Each row is where one point has got to under a steady rotation. How many ticks took it there?
The counts run from 0 to 452.
-0.124  -3.769  0.304  -0.069  2.519  -0.639  4.338  -0.272  0.174  -1.358  1.177  0.599  0.912  -0.505  -1.551  -1.756  1.505  0.448  2.229  -0.673  2.799  0.507  -1.273  -0.256  -2.145  -1.034  1.487  0.262  -2.110  1.974  -1.589  -1.479 => 430
-0.816  0.121  1.492  -0.427  -1.314  1.796  -2.534  3.110  -1.638  -1.160  0.807  -2.852  0.599  0.124  3.054  2.733  0.057  0.130  0.790  -1.661  -1.474  0.832  0.238  -2.897  0.411  0.670  1.822  0.827  1.051  -0.752  -2.358  0.999 => 89
0.103  -2.509  -1.287  -0.897  0.219  1.712  2.967  -0.268  2.258  -0.801  3.317  -0.327  1.324  -3.021  -3.317  -0.854  1.406  0.500  -1.053  -1.831  2.237  0.943  -1.012  2.385  0.093  0.223  1.295  1.965  -1.445  1.848  -0.423  -1.284 => 11
1.268  0.189  -0.058  -2.437  1.968  -1.544  0.684  -0.495  1.030  -0.369  0.401  0.651  -0.464  -1.196  -2.451  -2.844  -2.662  -2.314  -1.410  -1.021  -0.797  -0.935  -0.780  -0.706  4.751  -0.641  1.236  -2.327  3.740  1.298  -0.462  0.239 => 151
1.949  -1.818  -0.439  -1.712  1.263  1.002  1.928  2.729  2.107  1.399  0.364  1.117  1.125  0.168  -0.325  -0.250  -1.101  1.307  1.018  -0.990  2.132  1.158  -1.323  -1.835  0.164  1.202  4.496  0.695  0.608  0.606  -3.721  -1.489 => 434
1.424  -1.807  -2.211  0.750  -1.914  1.774  -2.655  0.807  0.877  -0.996  0.351  -1.203  -0.333  0.968  2.318  2.796  2.197  2.542  -0.885  0.930  0.136  2.024  -2.146  -0.487  0.159  1.761  2.645  2.819  -1.406  -0.380  1.607  1.491 => 409
-2.139  0.765  -1.445  -1.687  0.232  1.455  -1.623  2.407  2.374  1.347  1.716  1.736  -1.402  -0.673  -1.032  0.595  -2.363  0.275  -1.395  -1.691  0.076  0.411  0.904  -1.360  0.823  2.258  2.746  0.219  1.410  -2.496  -3.996  1.331 => 334
-4.330  -1.941  1.058  -1.453  1.766  -0.486  0.618  1.659  0.430  -0.510  2.354  -0.593  0.575  -1.914  -1.520  -2.108  0.372  -2.828  0.135  -3.409  1.780  -0.905  0.356  -0.171  -0.817  0.308  1.460  0.440  0.552  0.531  -3.586  0.872 => 331
-2.483  0.670  -1.015  -0.920  -2.320  -0.455  -2.183  2.349  0.160  0.827  0.026  -0.372  -0.247  0.673  1.323  2.441  0.626  4.245  -0.466  0.340  -0.733  1.320  0.583  -0.825  0.516  3.626  0.837  2.649  -0.024  0.812  -0.921  3.229 => 198
2.228  -2.782  -3.654  1.251  1.227  -0.639  -1.754  0.649  2.576  0.966  -0.110  1.834  -1.358  0.752  1.834  0.995  0.232  1.225  -2.023  1.166  -1.590  -1.435  1.532  1.369  -0.641  0.030  -0.130  1.865  -1.031  -3.501  3.324  -1.266 => 27
2.067  -3.480  -3.644  1.525  0.302  -2.033  -2.438  0.823  1.502  1.477  -0.822  2.822  -1.194  1.186  2.112  0.785  0.818  0.878  -1.435  -0.052  -1.495  -1.673  -0.015  -0.605  -0.257  -1.470  1.124  2.151  0.287  -1.734  1.615  -1.574 => 26
3.124  1.481  -0.473  0.860  -0.565  0.683  -2.994  -1.735  -1.470  2.414  -1.836  -0.574  -1.521  0.655  3.439  2.268  1.394  -0.913  -1.167  0.740  -1.541  1.561  -0.516  -1.041  0.307  1.690  0.434  0.186  -0.083  -1.441  3.561  -1.326 => 272
2.564  -0.800  0.085  0.280  3.236  -0.235  3.788  -1.590  2.143  0.290  -1.168  1.294  0.626  0.211  -2.056  -4.530  -3.025  -0.091  1.693  0.631  0.858  -0.932  0.439  1.100  0.162  0.223  0.561  -1.637  1.070  0.490  2.376  -0.501 => 40
-2.218  -0.398  -0.733  -0.755  0.332  1.378  -1.933  2.192  2.391  -0.156  1.470  1.013  -0.561  -0.020  -0.751  -1.114  -2.492  -0.461  -0.097  -1.669  -0.041  -0.811  0.162  -2.337  0.250  -0.182  3.016  -0.460  1.709  -2.180  -4.630  2.237 => 333
1.755  1.825  2.287  -0.375  1.117  1.169  2.756  -1.445  -1.995  -1.035  -1.186  -0.252  -1.272  0.574  1.178  1.813  0.741  2.333  2.149  3.238  1.707  1.931  -0.075  -0.308  -1.453  -0.504  -2.414  -2.295  -0.716  0.424  0.001  -1.769 => 73
-0.944  -3.212  -1.281  2.829  -1.194  -1.440  -1.883  0.343  -0.858  -1.078  -0.478  -1.065  1.356  1.838  2.003  -1.314  2.026  0.362  1.349  0.081  -0.930  -1.216  -0.913  -1.094  -1.075  -0.345  1.834  2.711  -2.013  0.201  2.149  3.155 => 413
2.566  1.651  -0.931  0.536  -0.772  0.473  -2.714  -0.935  -0.786  2.296  -1.833  -1.168  0.162  0.470  2.740  1.545  -0.668  -0.817  -1.360  0.107  -3.028  1.020  0.749  -1.137  2.177  3.021  0.453  0.064  1.225  -1.161  3.708  -0.563 => 271
-1.340  0.589  2.622  -2.520  0.095  -0.472  2.654  0.162  -0.566  -0.920  0.237  -2.605  0.811  -0.282  -1.265  -1.930  0.837  0.737  1.365  -0.016  2.780  1.434  -1.252  0.500  1.691  1.806  0.606  0.331  0.904  4.526  -1.382  2.702 => 186
-2.590  -0.245  -0.646  2.092  -2.982  -2.301  -0.930  0.724  -0.628  1.023  -1.930  1.294  0.982  2.111  0.946  -0.452  0.775  3.490  1.672  1.005  0.532  -0.806  0.570  -0.900  -2.637  -0.266  -0.763  1.743  -1.359  1.105  -1.330  3.142 => 205
-0.105  0.799  -0.183  -0.561  0.481  -3.329  -1.245  -0.418  -2.283  2.059  -2.166  -0.204  -1.921  0.988  3.356  2.408  0.465  2.181  -0.465  0.216  -1.836  0.052  2.275  -1.549  0.834  2.797  -1.898  0.191  1.217  -0.220  2.493  -0.122 => 62
0.955  0.646  1.987  -1.896  -0.050  4.040  -0.059  0.275  2.253  -0.117  1.985  -1.338  -1.945  -2.817  -0.710  0.616  -0.839  -2.930  -1.406  -1.623  1.951  0.291  -0.566  2.593  0.531  0.169  -0.701  -0.595  2.610  0.155  1.103  -0.367 => 365
-0.052  -0.101  -2.892  2.596  -0.890  -1.383  -3.766  -0.723  0.855  2.492  -1.159  3.543  0.232  1.054  -0.422  -1.699  -1.523  -1.454  -1.406  -0.037  -2.754  -2.091  0.719  -0.859  0.351  -1.653  1.231  -0.283  0.056  -3.121  -0.351  0.655 => 133
-1.539  0.039  -0.794  -1.469  1.573  -1.758  1.811  2.263  0.099  -1.770  1.410  1.398  1.317  0.022  -1.721  -0.127  -1.418  1.475  -0.165  0.539  -0.294  -0.346  0.109  -0.854  1.423  -1.412  0.812  -1.249  0.541  -0.001  -5.544  -1.088 => 325
-0.349  1.622  2.153  -0.791  1.378  -0.377  4.078  -2.319  -2.599  -2.357  -0.130  -1.242  -1.035  -0.154  -0.413  1.115  0.146  2.442  1.773  1.997  0.288  1.281  0.688  0.188  -1.097  -0.052  -3.533  -2.296  -1.397  1.169  0.729  -1.336 => 74
-2.151  -1.311  -0.715  0.729  0.835  3.270  -0.441  -0.114  2.207  -1.468  3.796  -0.295  0.712  -2.330  -2.964  -1.271  -1.066  -2.375  -1.028  -2.587  -0.674  -0.121  -0.297  -0.237  -0.412  0.177  2.293  0.002  -0.823  -2.559  -0.956  0.979 => 121
1.967  1.570  1.573  -0.032  1.814  1.144  2.218  -1.950  -1.990  -1.157  -1.522  -2.608  1.757  0.792  -0.047  -1.366  0.856  -1.507  1.242  2.711  -0.246  2.215  -0.398  2.066  0.139  0.762  -0.283  -1.877  -2.381  0.682  2.823  -1.044 => 284
-0.543  -0.028  0.620  0.396  -0.469  0.988  1.539  2.434  -0.363  -0.613  1.049  -0.102  3.900  -0.867  -2.419  -2.337  -1.420  -2.706  0.600  -1.628  -0.899  -0.611  -0.333  -0.170  0.620  -1.970  1.877  -0.721  -0.308  0.720  -4.424  -1.715 => 114
-1.109  -0.657  -0.247  -3.199  2.945  -0.095  1.720  4.197  0.660  -1.699  1.221  0.566  1.428  0.267  -1.463  0.265  -1.247  0.334  -0.444  0.431  -0.264  0.484  1.287  0.914  1.975  -0.391  0.951  -0.605  0.389  -0.709  -5.281  -1.854 => 326
-0.488  -2.050  -1.608  1.656  -0.418  -0.506  -1.048  0.784  0.167  2.683  0.793  1.252  -0.885  -1.877  1.284  2.320  1.443  -0.363  -1.793  -2.272  -0.829  -1.336  2.943  1.111  -2.662  0.330  -2.401  2.511  -0.708  -1.321  2.069  -2.530 => 237
-0.475  1.667  -0.889  -1.774  0.018  -0.564  -2.536  -1.696  1.423  2.261  -0.279  -0.341  -2.213  -0.879  -0.328  -1.333  -0.696  -1.679  -1.715  -0.907  -0.054  0.711  -0.980  -1.071  3.235  3.518  2.261  0.529  2.554  0.999  1.686  3.426 => 160
-0.090  0.178  1.379  -2.623  -0.077  2.600  -0.156  2.643  0.796  -2.151  1.235  -3.085  -1.322  0.253  1.346  2.863  1.942  1.597  0.107  0.920  2.964  2.904  -1.846  0.479  0.180  2.493  1.649  1.936  0.337  1.162  -0.934  1.477 => 191
-2.249  -2.546  -0.403  0.948  -0.585  0.054  -1.920  1.686  0.108  -2.606  0.785  -1.465  -1.419  2.088  2.315  2.244  1.437  2.806  0.664  1.415  -0.572  -1.077  0.756  0.486  -1.850  -0.314  -1.552  2.628  -1.755  -2.004  1.002  2.421 => 201
0.511  2.980  2.598  -0.680  -0.178  1.776  3.331  0.444  -1.181  -1.344  -0.755  -1.379  1.411  0.386  -0.727  -0.929  -3.010  2.266  3.221  0.949  -0.391  1.048  -0.258  -2.101  1.072  0.428  0.696  -2.827  0.902  0.736  -2.221  1.392 => 78
-0.749  -0.477  -0.532  0.526  -1.890  -2.419  -0.421  4.065  -0.547  1.128  -1.885  0.572  2.745  3.137  1.858  1.017  -0.057  3.133  0.215  1.671  -1.809  -1.592  2.674  1.432  -0.441  -0.031  -1.660  2.034  -0.655  -0.023  -1.227  0.341 => 207
-1.410  -2.025  0.893  -0.216  2.000  -1.183  -0.499  -2.048  -0.491  -0.921  0.501  -2.027  -3.222  -0.867  2.309  -0.319  -0.574  0.688  1.376  -1.684  -1.195  -1.610  1.239  -1.930  -0.454  2.410  -0.486  0.102  0.979  -0.910  5.096  2.354 => 57
